In the data rows, the value 128 means zero.
Some points, each followed by its number:
[ 82 146 198  48 142  95  99 146  92 173 142 120  92 132 144 143 111 151
 191 138 172  49 107 132 144 127 108  60  89  93 101 163  80 148 148 143
 141  90 172  99 128 131 125 129  99 119  96 119 103 100 129 148 152 128
 102 145  71 116 124 158 175 136 132  99  96  81 139  75 120 174  99 126
 132  81 154 182  71 142 142  93 151 170 155 149  65 145 123 167 119 133
 141 120 147 102 104  99  94 161  93 124 141 179 155 100 178 148 115 141
 135 154 142  89 110 147  91 164 162  91 139 139 137 148  85  99 116 136
  76  91 133 101 148 143 148  95 108 133 157 180] 0
[136 120  87 202 124 120 137 195 136 142 114 113  66 112  99 132 140 107
  98  93  63 126 110 113 123 104 171 135 115 124 138 136 125 108 115 132
 150 133 135 152 123 138 150 151 113 110 188 128  91 143 130 174 122 106
 130 150  96 130 135 138  89  88 150  80 139 143  90 101 127 131 149  98
 158 171 132  89 142 128 109 129 146 106  99  92 132 135 143  89 128  94
 155 132 103 141 120 132 149 110 136 154 110 114  77 144 113 122 165 116
 125 107 103 169 124 135 109 151 131 172 147  92 139 149 116 103 138 171
 114 159 114 151 149  99 115 108 150 150 159  92] 1
[151 171  71  88 151 146 131 149 142 145 130 116 106 128 169 138 110 118
  91 140 141  99 134 178  94 133 154 187  99 141  92 138 148 115 123 130
 159 168 105 124 135  91 183 142 150 114 134 146 155  92  92 127  79 124
  93 112 149  98 150  99 154 136  73 133  90 155 154 118 104  89 103 106
 109 134 155 152 104 118 159 147 163 143 118 169  78 104 157 116 145 110
 118  85 172 107 141 148  72 130 126 135 100  37 159 138 102 172 103 142
 134 116 147 114 158 136 112  99 119  88 100 110 163  93 109 133 109 133
 122 110 122 125 144 107 144 168 121 119 127 101] 2
[150 144 122 190 145 116 124 179 151 176  81 121  78 102  83  89 164 136
  58  37  79 130  68 127 158 115 165 117  62 179 182 129 147  71 110 131
 136 134 147 165 159  92 141 118 163 153 151 147  75 158 142 109  69 126
 101 125  93  99 135 106  92  89 105 126 114  98  98  94 131  86 173 108
 172 189 143 183 118  85 162  86 153 150 144 127  78  39 142 138 191 123
  93 101  94 112  90 101 108 126  75 114 125  97 121  62  88 154 155  87
   6 164 135 108 153 176 159 113 100 172 119 136 102 138 119 132 149 138
 103 178 181 133 144 127  89 141 143 132 145 116] 3
[115 186 152 113 231 112 165 152 111 207  81  97  53 189 158  62 165 138
 103  96 140 115  31 153 134  94 178 130   8 136 130 109 150  59 157 161
 189 148 109 175 127 106 180 109 169 136  52  58  61  87  98  83  80 109
  73  60  59  92  71 134  94 159  16  81 114 113 110  62 115 106  55  70
 134 113 148 255 114  52 213 122 168 107 112 179  24  95 212 131 240 101
 162  29 100  87  28  85  14 177  77 149  89 154 126  66 208 246 108  87
  78 167 157  11 107  90 110  95 113  95 159 154 140  94  15 110 103 155
 145  76 147 170 126 197 152 236 104  73 163 153] 4
[104 120 111 155 152 152 110  81 168 134 146  72 161 112 164 146 170 149
 129 110  96 173 110 154 123 157 182 131  83  83 105 131 115 172  63 122
 159 102 125 133 167 147 117 115 116 103 128 126 120  72 121  76 122 157
 166 119 154 161  91 107 143 132 109 102 157 160 158 127 117 132 134 134
  79 110 120 159 147 132 108 120  88 146 142 124 123 134 129 146 159 138
 121 168  91 103 159 103 140 157 126 149  81 138 106 116  77 142 129 154
 172 167  92  94 103  85 158 132 124 126 142 117 123  77 145 131 109 114
 120 105  99 136 156 127 123 106 109  72 107 114] 5
[168 163  64 122 138 155 101 124 176 117 146 114 100  65 134 164 136 131
  64 112 137 102 156 177 102 176 162 152 103 147 115 176 110 127  87 124
 153 141 121  90 124 126 167 135 145 110 167 175 159 119  86 138 119 150
  67 147 183 110 180  97 157 109 118 142 114 117 190 112 134 102 173 115
 149 146 159  75 114 138 153 121 150 177 140 150 108 106 109 118 112 115
  81 118 154 116 191 154 145 119 120 139 112  35 176 100  50 167 147 162
  92  93 103 139 169 161 100 135 118 118 106  99 166 110 168 125  86  76
  50 133 115  97 153  65 118 106 135 109 129  97] 6
[139 103  43 250 142 115 150 224 154 125 115 147  32 102  72 117 137  84
  75  62  31 107 105  89 126 104 180 148 106 131 151 138 121  95  99 105
 162 119 143 171 108 129 142 144 111 127 214 155  32 163 122 203 127  86
 135 147  76 148 152 126  53  44 174  74 125 137  66  78 141 138 152  95
 171 208 162  65 146 116  99 145 153  82  84  52 156 113 132  86 113  93
 184 137  72 154 118 155 189  99 122 175 125  88  32 158 119 100 217 102
 113  97  89 163 101 105 128 155 140 198 167  92 123 168  97  90 154 205
 114 151  89 153 131  70 107  86 169 193 202  80] 7
[123  54  62  67  85 227 144 125 183  51  94 176 248  96  90 133 108  74
 110 152 199 165 219 102 124 156 183 242 137 144 103 113 135 179  92  85
  67 180 111 169 221 126 120  88 164 140 140 178 223 115 135  77 119 138
 102 112 214 137 112 124 158  99  97 201 106 181 157 234 131  60 160 166
 102 173  98 115 146 155 115 158  85 155 231 134 114 146 103 103 105 142
  18 120 157  84 136 147 214  51 180  96 136  37 165 117  52  73  89 201
 110 160 107 154 175 139 189 108  73 106 117 146  90  68 238 145  87  17
 147 175 123  83 147 113 132 120 146 115  28 127] 8
[146 123 121 159 125 162 123 160 140 150 109 119 120  84 128  94 158 131
 124 123 125 140  98 117 157 123 160 123 113 129 144 126 125 136 106 132
 113 146 159 136 156 110 119 132 150 126 141 170 118 120 148 110 104 152
 125 131 141 151 112 106 117  97 149 129 103 140 137 128 122 110 154 131
 120 162 108 119 129 115 135 118 157 139 105 110 115 109 151 118 138 127
 123 147 138  92 142 158 117 111 108 131 124 104 148 127  98 137 130 116
 104 153 109 126 164 140 133 101 111 154 119 139 130 128 144 150 165 142
  83 167 141 140 121 129 108 119 135 102 121 124] 9
[143 118  85 219 136 115 155 224 149 145 120 142  55 114  87 123 140 112
  86  87  27 126 118 115 137 103 173 145 118 132 167 143 144  98 114 123
 135 116 116 174 114 152 134 158 126  92 222 138  63 164 130 189 134  83
 129 138  85 136 140 141  48  68 160  78 140 153  93  89 123 100 161  88
 170 187 150 107 136 116  83 127 152  99  93  75 149 130 129  69 127 101
 181 125  87 142 143 125 153 122 127 185 104 136  56 137 118 108 157  86
  95 113  69 159 111 128 124 158 140 189 144  84 129 137 116  93 141 187
 112 182  89 146 157 101 105  81 161 160 179 103] 10
[149 112 138 131 212  81  87 216 150 198 115 145  95 130  92  73 166 126
  78  53  99 117  60  98 174  62 208  76 105 165 151 171  88 124 148 148
 131  63 160 149 126 132 120 102 179 138 109  51  38 136 160 120 100 110
 121 129  95 169 110  93 110 127 151  24 102 103 159  82  99  91 127  47
 112 102 211 174 100 146 186 114 200 168 131 142  82  84 154 160 185 134
 166 100 156 143  49  83 114 149  84 123 122 125 126  62 106 213 165  75
  86 189  48  46 106 145 126  83 143 151 170 158 177 133  33 106 122 188
 152 133 109 113 151 209  67 116 176 121 133 122] 11
[163 122 125  95 150 150 204 255 126 109  76 212 255 193   7  18  80  59
  17 101 207 201  78 191 196   0 175 191 144 255 148 120 196 132 186 118
  37 171 209 174 176  43 166  30 255 209  67   0  89 180 187 145   0 162
  99  73 139 129  27  51  17 135  87 177  62  67  85 147 134   6 150  54
 102 183 171 199 104  91 186 182 255 122 181 153 124   8 182  44 146 136
  81  36 255 116   0 141 126  34  82 112 142  29 154  64  89 172 128  85
   0 214 151  48 190 198 182   0  49 188 193 194 255  90  93 134 114 129
 255 165 186  96  94 242  90 214 255 189  56  55] 12
[145 136 137  97  90 135 174 163 116  99 108 138 123 117 191 124  82 119
 130 204 184  68 176 133 124 160  92 204 201  93  97 102 163 113 155 112
 127 209 132 116 143  96 140 172 134 131 153 195 134  82 113 185 147  84
 122 157 103 162 137 210 140 110 141 156 102 160 100 150 127 164 121 129
  81 148  49  60 108  78 134 212 116  81 116 120 150 168 178 120  86 113
 151 111 172 108 124 153  67 105 173 138 142 109 146 196 154 129 114 149
 155  82 215 163 166 156  89  92 178 110 113 141 100 112 159 140 193  93
 147 113 133 160  73 118 167 145 128 190 125 152] 13
[163 143 192 132 119  92 123 118 111 123 144 161 122 159 115 117 114 131
 143 180 148 137 126 134 146 126  10  83 213 161 184 117 141 101 212 124
 116 133 107  97  88 108 120 153 122 140  67 127 135 128 159 153 138 126
 141 133 122 113 167 153 105 173 128 196 152  44 123 136 172 155 158 178
 117 100  90  87 108  95 146 140 116 109 105 144 169 102 122 154 120 120
 111 122 139 152 107 147 104 159 145 114 185 185 133 132 145 110 150 104
  64  52 225 151 140 164 125 107 131 117  74 197 147 158 145 190 140  79
 152  97 179 142  74 143 154 127 139 139 164 170] 14
[ 92 146 190  90  49 122  74  81 141 159 153 146  66  95 156 138 112 115
 188 122 149  90 130 130 164 223  98 114  61  89 119 120 116  84  98 169
 134 145 138 113 117  84 152 185  90  99 186 255 134 146  93 106 161 182
 111 132 105  93 120 155 178 127 168 200 120 152 115 103 154 155 151 194
 122 134  92 131 127 146  86  97  33 183 140 171  58 143 123 163 111 103
  86 187  98  47 232  99 126 138  94 132  89 119 165  94 128  55 107 134
 110  70 211 156  94 138 103 214  98 152  57 139  23 125 173 162 150  82
  63 136 178 107 122  25  94 117  20 103 147 216] 15
[ 59 116  56 106 143  89 147  93 150 119 111 149  73  45 119 218 118 162
 134 116 129  46 221  58 103 161 176 146 126  59  59 220  53 135 148 119
 178  50 125  68  99 217 138 141  49 104 200 197 132 111  86 194 205  71
  92 187 129  91 193 180 185  64 167  50  94 157 141  82  98 192  60  98
 176  95 168  53 115 216 123 104 116 136 201 195 172 165  85 127 166 138
 198 188  79 194 174  56 187 124 181  90 108 194  81 140 127  68 134 187
 185 112  50 147  68  78  35 210 206 157 180  44 149 159 132   0  75 144
  73 119  95 122 193 111 105  57  78 218 139 180] 16
[189 138  82 119  85 148 110  60 127 123 180 128 171 135 115 143 122 132
 130 160 158 188 194 165  97 127  78 100 169 201 111 148 124 166 101 123
  84 114  94  75  81 116 164 111 146 125 105  96 252 151 130 101 122 186
 148  87 205 101 173  61 194 214 108 180 176  83 180 143 192 106 177 170
 134 122 150  90 169 176 109  99 138 169 175 161 158 132  40 131  91 150
  39 137 189 211 178 193 176 153  79  91 158  85 187 153  85 126 178 156
  93 109 138 163 173 131 113 136  95  92  90 118 201 153 179 161  72 114
  84 137 147 100 100 100 150  99 168  97  94  77] 17
[ 87 129 141 147 102 149 133  56 125 135 146 108 101 137 146 160 144 124
 161 132 102 105 141 108 115 152 149 127  94  65 138 131 123 120 113 150
 157 109 134 143 125 138 134 135  93 109 171 166 136 106 109 115 155 133
 121 132 111 132  93 156 126 135 142 148 140 176 122 135 135 146 125 158
 135 118 126 157 125 130  92 119  73 134  99 110 134 160 103 127 112 122
 137 163  86  95 165 116 140 133 135 144  96 139 109 130 153  92 101 130
 186 128 141 145  69 104 128 196 132 160 105 115  54 107 151 132 127 132
 125 121 120 142 165 104 126 107  61 126 144 177] 18
[115 108 125 116 131 105 111 126 102 148 154 124 196 159 126 153 154 147
 168 149 159 150 159 137 121  99 136  96 165 121 109 120 131 179  98 124
  96 101 120 127 126 179 111 116 122 126 104  64 145 143 140 108 155 129
 181 115 151 153 114  86 138 152 132 116 121 158 118 158 134 130 100 128
 109 114 136 163 124 156  93 136 135 104 124  96 132 157 117 109  83 154
 134 140 176 170 124 140 166 115 121 132 143 144 140 147 151 124 135 145
 177 157  81 126 115  89 110 118 157  79 154  99 147 127  85 109 146 188
 164 106 111 120 120 149 140 131 154 110 122  77] 19
[155 157 150 116  94 120 145  95  74 124 184 103 151 159 191 127 121 156
 179 174 162 130 166 172  80 136  72  75 196 125 124 134 143 149 128 127
 117 158  86  65 101 135 136 135 106 129  69  89 193 116 120 127 119 112
 141 115 163 130 131 145 175 178 108 132 136 107 157 154 154 131  98 132
 113  83 112 116 118 120 129 133 159 119 129 110 168 164 124 130  78 133
 128 138 181 155 133 186  75 165 128 145 167 124 195 168 131 155 119 166
 166 115 145 131 151 122 126  90 143  23 107 130 159 154 120 174 132 127
 124  89 130 147  76 157 188 151 148 108 121 107] 20
New points follow, each followed by the numbers of its two nearest points above by angle, seen from the average point of the numbered points, nearest first.
[ 86 133  69 155 145 164 116 138 157 114  61  83 105 140  25 119 131  85
 101  48 100 171 120  86 161 109 220 193   0 164 118  83 172  52  58 152
  96 111 141 240 189  72 138 115 169 119 198 139 120 164 137  59  61 148
 169  83 114 114  91  97  87  98 101 135  87 225  85 126 136  75 157 122
 170 159 169 206 213 107  76  83 132 111 136 156  91  79 172 125 144 136
 122 118  71  82 126  85 165  56 130 110  68  70  93  82 116 110  85  64
 123 186 117  80  76  98 173 131  99 183 113  96  67  75  74 115 111 187
 205 178 158 153 181  78  46 198 114 109 112  91] : 3 10
[138 119 126 121 120 131 134 144 121 127 123 128 123 117 140 146 112 118
 134 130 134 120 139 133 120 113 155 153 127 105 118 116 141 104 137 132
 138 144 129 129 130 123 141 136 119 124 142 137 118 131 120 129 133 103
 146 134 117 130 129 142 118 113 120 127 109 165 101 134 114 135 117 135
 130 139 123 131 146 128 115 140 125 126 121 125 135 141 127 110 118 106
 150 120 125 123 129 135 121 103 140 140 120 123 126 139 141 133 116 137
 142 132 130 136 127 114 102 138 137 124 127 120 112 128 119 112 142 145
 136 130 126 146 135 113 131 125 134 133 132 136] : 13 18
[ 84 136 160  74 216 129 156  18 157  84  73 125 171 162 109 104 137 157
 128  83 116 146 100  87 106 148 135 173  73 139 139  74 128  77 142 100
 136 147 159 176 133 114 116 127 138 169 127 125 109 105 133  70 112 124
  82 110  74 121 107 156 123 149  85 161 139 113 157 183  84 154 119 139
 123  56 101 161 146 120 164 122  80 142 151 187 117  78 177 176 205 162
 117  85  44  69 116  46  99 165 177  91 128 183 124  85 160 134 102  83
 136 146 189  48 105  97 175 119  75 172 154 166  67  76 183 116  75  38
 199 113 159 128 148 167 125 190  63 110 147 184] : 4 5
[124  96 113 105 121 136 136 153 122 105 114 157 192 130 100 161 103 115
 156 130 136 141 173 111 139  89 125 146 188 143 111 146 133 154 137  93
 102 123 131 134 136 120  92 123 138 141 135 100 153 144 156 135 127 116
 166 116 140 158 134 126 121 109 170 113 122 154 100 167 131 134 130 128
 124 127 122  96 129 161  96 168 126 122 146 105 161 152 119  91  84 145
 154 148 151 164 110 129 189 107 148 122 153 154 120 158 136 114 124 150
 158 136 105 138 136 142 132 131 134 147 154 118 137 137 140 110 124 148
 172 144 117 120 117 139 129 103 147 178  84 112] : 19 8
[128 122 147 131 141 110 132 125 112 139 119 137 102 158 113 121 127 140
 129 124 104 113  92 122 124 126  93 115 137 134 156 129 137  99 162 138
 141 128 129 140  90 127 138 130 120 136 110  97 113 135 133 156 131 101
 122 127 105 114 118 153 113 134 121 128 145  98 101 112 125 149 109 114
 151  89 130 127 123 106 140 132 124 102 117 140 132 121 131 145 152 130
 148 118 109 145 111 119 123 147 132 121 150 173 102 119 161 118 143 100
  93 112 150 133 105 127 133 131 124 144 119 127 129 131 126 125 119 145
 142 112 139 131 120 140 127 126 134 138 157 137] : 14 4
[ 77  76 229 115 124 158 140 181 133 108  91 170 200 151  99 108 106 102
 186 156 148 122  97  81 217  88 124 129 189  72 147  84 146 136 154  85
 104 115 186 159 168 126  34 115 136 193 106 114  87 114 198 123 158 116
 167 119  61 199  88 153  79  87 176 174 103 158  68 215 125 161 153 152
  48 121  69  73 154 174 113 176  84 126 110 113 157 134 138 151 118 153
 179  96 114  58  94  81 146 113 146  82 121 202  93 119 185  98 102  95
 146 158 110 102 142 158 213 101 125 166 158 167  61  93 162 127 182 102
 213 140 161  91 126 179  93 162 131 184  60 164] : 13 14
[161 167 118  98 189 104 121 129 101 137 131 139 146 123 117 143 108 157
 104 126 144 121 125 124 111  91 130  89 146 192 125 166  90 127 142 152
 134  83 118  89 112 175 116  97 146 125  64   8 127 135 138 122 131 115
  95 108 135  84 164  91 132 167 107  83 142  50 149  91 127 113 117  85
 136  65 184 157 127 141 171 101 193 138 145 178 114  85 110 122 138 157
 116  71 166 204  90 125 139 131 120 112 172 158 137 117 127 156 164 111
  65 132 114  83 140 128 117 109 147  97 161 126 243 203  87 101  68 168
  91 122 128 147 120 183 152 111 168 138 128 110] : 11 17
[146 131 159 100 120 115 101 156 116 157 133 147 144  97 133 140 129 139
 136 130 144 104 125 121 152 114 118  82 142 122 129 144 119 171 143 118
 107 108 140 114 128 152 107 108 131 144  99 123  96 110 137 134 120 141
 122 151 127 146 119 128 135 135 149 113 129 105 137 113 137 139 126 133
 117 118 127 120 102 132 155 117 147 145 136 109 114 123 108 139 119 134
 122 127 164 114 104 142 100 149 109 125 156 134 137 101 115 139 138 148
  98 137 119 119 142 149 119 119 149 120 139 148 147 156 137 133 134 122
 112 141 127 119 129 154 125 117 148 133 132 131] : 0 14
[125 109 146 112 136 140  97 121 170 161  93 167 139  66  68 179 121 140
 129  71 142  98 124  63 180 167 165 103 100 119 127 176  73 193 126 125
 118  52 210 110 164 128  74  98 146 132 189 166  76 119 162 114 148 165
 107 176 121 155 153  95 175  58 221 102 109 103 155 111 122 106 204 110
 148  90 183 113 110 198 134  88  98 229 170 147  75  81 100 178 145 166
  94 145  87 101 140  51 187 120 137  94 130 147 124  53  76 109 191 117
  93 159  86 100 135 159 129 159 118 192 144 165  96 143 181 102 116  68
  45 156 139  70 202 107  78  52 115 149  86 171] : 16 15
[135 117 108  98 134 142 122 143 153 115  90 157 142 102  84 138 101 104
 127 107 156 101 160  98 139 132 133 165 110 148 111 164 115 142 134 129
 124 118 139 120 149 115 127 110 155 137 171 141 135 136 132 126 141 120
 112 155 119 103 164 117 143  96 172 123  98 135 136 121 116 121 167 102
 129 100 161 115 129 175 129 115 141 154 156 156 120 108 112 130 109 147
 132 118 127 134 130  99 185  89 150 114 139 112 138 100 115  95 138 116
 111 130 116 112 114 145 119 144 139 159 136 105 131 123 123  92  99 115
 101 147 148  96 171 109 112  97 118 166 102 124] : 16 8
[105  87 120 119 128 122 127 105 126  97 132 148 154 122 119 173 101 115
 163 128 134 133 170 102 108 111 131 153 153 102  95 134 116 182 115 113
 121  99 141 106 161 165  96 116 117 111 178 118 136 123 125 156 162 120
 158 146 135 137 146 133 147 101 159  98 132 171 118 145 122 134 129 138
 134 107 164  96 129 169  79 131 102 115 138 104 143 168  92 111  81 158
 149 160 124 143 165 120 199  99 149 137 136 136 104 163 138  93 108 140
 179 117 102 137 104 115 126 174 161 144 153  89 103 132 139  98 114 144
 129 127 104 106 141 111 136  81 115 155 112 135] : 16 19
[121 136  82 102  82 173 129 159 120 101 141 112 135 105 199 143  99 122
 151 148 161 122 194 160 110 174 141 170 118  87  64 125 142 168 107 117
 132 151 108 112 157 136 149 135 110  93 154 186 161  93  97 137 142 121
 129 127 144 138 144 142 145 131 124 109  95 179 137 126 130 130 118 127
 103 159 112 118 120 139 102 149 124 130 139 112 112 185 147  77  85 112
 136 140 152  91 155 152 105 105 131 156 116  86 149 179 144 143  84 168
 198 115 124 175 149 102  90 144 157  71 114  89 106 101 126 117 149 150
 115 106 107 117 108  84 152 120 116 123 109 108] : 13 20
[121 110 165 185 118 119 145 142 133 103 134 131 131 146 136 106 150 119
 153 136  82 161  99 128 147 138 109 103 173  77 152  72 166 102 149 130
 112 166 127 162 141 120  98 170 105 143 121 172 101 130 124 135 111 136
 168 146  97 190  90 158  75 109 159 173 158 151  90 174 127 152 109 172
  98 162  50  76 127  83 113 157  85  70  67  67 183 146 168 134 127  94
 146 159  93  86 133 146 104 132 167 159 127 148  94 164 146  84 115 118
 157 128 137 167 124 144 182 117 116 151 115 165  64 120 145 180 204 124
 182 134 118 146  84 130 138 162 130 133 145 147] : 13 14
[ 93 157 193  85 203 137 160  22 180  83  38 125 152 152  96  95 138 124
 144 128 129 128  51  53 118 156 130 200  57 100 143  72 129  63 133 142
 172 137 147 179 138  91 118 100 142 177 135 136 115 104 136  73 122 137
  84 126  92 144  98 154 118 138  79 176 124 130 180 179  86 146 134 114
 107  64 106 192 163  76 200 151  66 165 156 213 131  78 172 205 202 129
  82  97  32  63 107  39  97 187 210  53 121 176 129  66 171 149  74  84
  98 149 181  67 105 118 169  99  80 193 141 172  60  45 170 140  45  42
 174 107 154 128 158 197 128 186  55  89 110 210] : 4 18
[123 126 115 120 124 122 115 122 122 124 125 145  82 107 128 182  96 170
 138 125 115  90 151  98 102 146 152 119 126  95  91 167  97 155 124 137
 151 107 113 123 118 153 127 126 105 121 182 131  97 119 127 161 151  89
 130 152 123 134 155 136 158 120 162  91 126 157 117  95 121 146 134  97
 156 111 160  97 119 195 138 116 118 129 134 137 138 148 112 143 114 134
 148 114 114 181 148  99 148 114 124 148 112 159  91 153 134 122 120 131
 164 114 101 136  88  96 105 180 190 147 140 104 119 160 127  84 105 137
  85 125 100 115 133 112 136  91 101 154 139 138] : 16 18
[152 137 112 163 123 141 130 122 128 125 148 107 123 129 135 117 148 128
 105 141 110 155 116 167 120 135 134 119 146 157 139 119 151 117 111 118
 130 143 107 120 120 130 136 140 133 126 103 113 151 135 112 127 109 139
 126 116 150 122 138 119 110 143 111 135 156 113 144 128 138 116 125 130
 132 144 122 124 124  97 134 122 163 124 113 111 148 130 123 119 128 121
 115 126 145 139 133 162 113 131 115 154 130 104 145 150 111 141 141 126
 109 119 119 143 155 129 139  99 103 110 116 118 165 137 126 152 139 138
 123 137 119 146 107 133 130 149 151 112 140  89] : 20 17
[140 122 126 110 134 136 136 173 120 133 109 137 163 143 105 115 134 111
 111 134 138 152 127 136 155  98 136 149 132 167 135 129 144 127 141 129
 110 149 125 144 145 115 136  98 173 142 111  89 134 134 144 123  94 128
 128 106 137 136 117 112  98 136 120 129 108 115 124 136 136 108 139 112
 122 129 131 149 115 126 131 131 167 130 135 134 118 103 138 110 128 136
 137 101 156 127  87 137 128 114 116 113 134 111 144 113 138 138 128 118
  91 144 123 120 151 147 140  98 115 118 139 137 159 122 119 133 123 143
 146 126 133 120 133 156 119 149 167 130 104  94] : 12 11
[131 140 132 139 122 143 121 134 111 144 172  88 145 157 181  88 157 133
 144 134 131 170  98 182 133 114 132  99 115 133 137 106 147 117 102 138
 137 158 116 146 130 134 129 111 133 117  74 112 152 114 134 114 106 152
 138  85 150 146  88 105 109 163  76 130 148 136 125 124 160 116 116 145
  96 152 119 170 118  89 128 133 146 115 110 113 116 156 141 100 117 121
 120 123 162 116 123 160  69 152  89 147 117 110 141 153 131 157 110 146
 146 151 116 133 151 120 129  96 111  63 108 136 141 133 106 170 159 167
 148 110 117 156 107 149 132 169 136  69 136  88] : 20 19
[118  84  95  87 135 144  99 170 133 118  97 174 118  91  72 168  91  99
 102 111 157  94 174  91 137 142 143 179 106 157 108 145 100 136 143 103
 107  84 157 123 148  96 124  89 150 142 186 130 125 151 134 138 144 110
 119 170 132 112 180 122 167 103 160 125  78 150 139 121 106 145 163 110
 173 100 147 115 146 200 117 116 123 183 187 175 106 106 127 125 128 147
 126 126 104 140 121  60 201  82 140  99 133 118 119  87 134 108 126  95
 104 135 113 115 102 155 100 163 130 174 139 108 137 144 157  83  80 118
 111 147 147  82 162 117 103  86 102 170  76 136] : 16 8
[124 108 162 112 166 107 145 103 132 119 126 150 136 139 116 157 108 126
 128 123 125  96 126  88 104 109 113 127 155 114 123 154 122 147 163 117
 127 108 146 109 108 149  88 137 117 134 127 119 114 125 140 134 150 107
 137 152 119 129 134 130 131  98 162 120 124  91 156 135  95 147 127 119
 132  85 127 105 117 137 147 128 112 141 141 142 147 131 119 165 135 141
 155 122 122 157 141  82 156 155 157 129 137 172  95 127 149 135 138 136
 128 124 123 102 119 137 126 134 151 148 159 107 141 136 143  93 102 104
 135 104 131 118 148 144 145  91 109 161 115 156] : 16 0
[119 130 147 110 172 129 138 150 149 128 116 121 160 133 105 100 141 128
 106 141 141 148 103 140 124 116 173 123 109 131 136 113 137 130 122 136
 126 131 145 147 141 122 102 104 149 143 106 112 124 117 141 118 103 142
 118 125 112 166 131 107 109 128  88 125 121 122 132 144 118  95 116 130
 105 155 141 151 126 121 131 128 116 108 152 143 122  95 148 130 149 143
 102 118 131 118  97  97 118 127 139 126 106 126 135 107 121 156 109 109
 127 174 116  91 120 119 161 114 120 139 144 149 136  91 124 139 114 120
 133 127 138 152 147 139 127 153 155 113 101 105] : 12 4
[143 135 117 163 119 129 102  95 142 142 168 121 121 127 119 129 148 135
 109 118 107 159 121 156 137 134 119  88 122 176 156 137 141 126 109 132
 114 123 127 129 110 117 145 133 128 109 112 106 142 142 122 118 126 160
 133 115 162  99 131 101 142 162 117 152 180 105 144 128 173 113 147 135
 138 139 132 143 140 127 114 111 120 134 126 121 134 122  90 121 133 142
  96 133 125 146 146 165 143 147 106 134 132 113 138 120  87 130 145 120
 107 125 113 143 126 130 137 134 110 122 113 113 148 153 142 155 117 113
  95 138 142 117 135 127 119 109 134 105 141 103] : 17 20
[112 157 143 117 188 109 148 129 119 159 103  99  87 168 140  99 154 134
 131 131 121 124  70 141 122 124 156 131  75 137 122 112 131  97 142 146
 150 151 125 162 111 126 154 117 140 136  76  95  95 107 126 125 103 117
  85 104  85 118  94 122 107 145  62 118 105 121 121  87 107 107  92  95
 116 111 131 203 130  78 169 118 152 115 116 149  78  88 170 132 184 128
 144  91 124  90  73  93  68 147  97 128 117 139 127 110 159 189 120 127
 118 155 157  76 113 108 114 111 116 107 127 141 138 119  69 110 125 151
 145 109 148 161 118 172 132 184 119  93 149 135] : 4 11
[128 132 106 146 132 149 138 115 161 102 108 125 140 103 127 115 127 111
 104 120 107 126 125 126 129 136 158 167 125 104 123 105 127 112  91 103
 115 157 132 129 159 124 116 120 137 139 161 173 128 120 122 127 134 125
 120 146 127 144 141 114 124 103 124 126 139 167 157 155 111 118 137 128
 112 149 115 113 142 120 131 137 117 141 126 116 157 129 126 118 132 137
 120 148  90  94 156 115 131 121 165 150 113  86 124 137 103 123 110 148
 138 134 119 133 151 132 155 140 117 128 130 122  99 103 164 142 122  87
 131 136 129 124 150 115 129 142 109 116  99 108] : 8 5
[156 136 107 163  93 134 139 183 124 141 147 133 109 107 135 121 119 113
 118 132 114 124 147 150 138 135 114 120 166 115 136 126 149 127 144 138
 111 143 122 119 124 126 137 157 119 115 132 174 107 143 123 159 125 114
 130 133 113 143 154 140 128 120 146 123 118 125 115 130 122 137 135 141
 140 163 105  77 120 131 139 139 134 117 114 102 133 145 132 110  94 110
 150 133 142 133 148 161 133 115 118 151 136 114 118 145 118 118 149 120
 117 118 139 175 150 160 121 125 137 118 131 128 126 129 124 159 166 139
 113 142 125 128  96 108 139 104 149 137 135 114] : 13 1
[161 137  94 143 124 124 126 144 103 133 136 105 119 138 147 119 138 131
 107 131 142 155 122 147 108 114 136 147 143 135 121 112 150 113 132 133
 142 152  95 159 135 134 159 128 139 131 112 114 141 127 110 124 110 113
 126 118 141 137 131 117 108 130  80 126 129 138 126 123 140 115  94 129
 138 149 101 135 123 108 127 150 153  92  99 114 148 138 153 106 120 120
 148 111 144 142 122 165 116 109 105 143 130  99 135 151 135 158 130 121
 146 122 104 146 137 111 125  96 134  79 139 122 160 126  69 138 144 168
 147 133 121 152 101 142 148 167 166 116 137  87] : 20 19
[103 106 140  65 103 175 133 104 132  61 112 137 181  87 176 169 100 123
 137 167 192 126 190 114 123 187 116 195 140  62  87 101 143 158  95  71
 122 179 146  85 177 120 104 122 119 111 176 221 159  77 112 127 142 154
 141 142 136 149 129 139 175 102 140 139 103 147 170 184 100 123 161 173
  95 130  83  78 122 147 168 157  79 150 141 129 156 160 145 132  83 145
  90 169 125  72 176 127 114 125 179 107 113  99 168 148  93 119  54 200
 193 106 159 159 162 143 135 158 129 103 106 139  83  68 208 157 111  55
 157 131 139  99 132 103 162 121  79 128  69 193] : 8 13
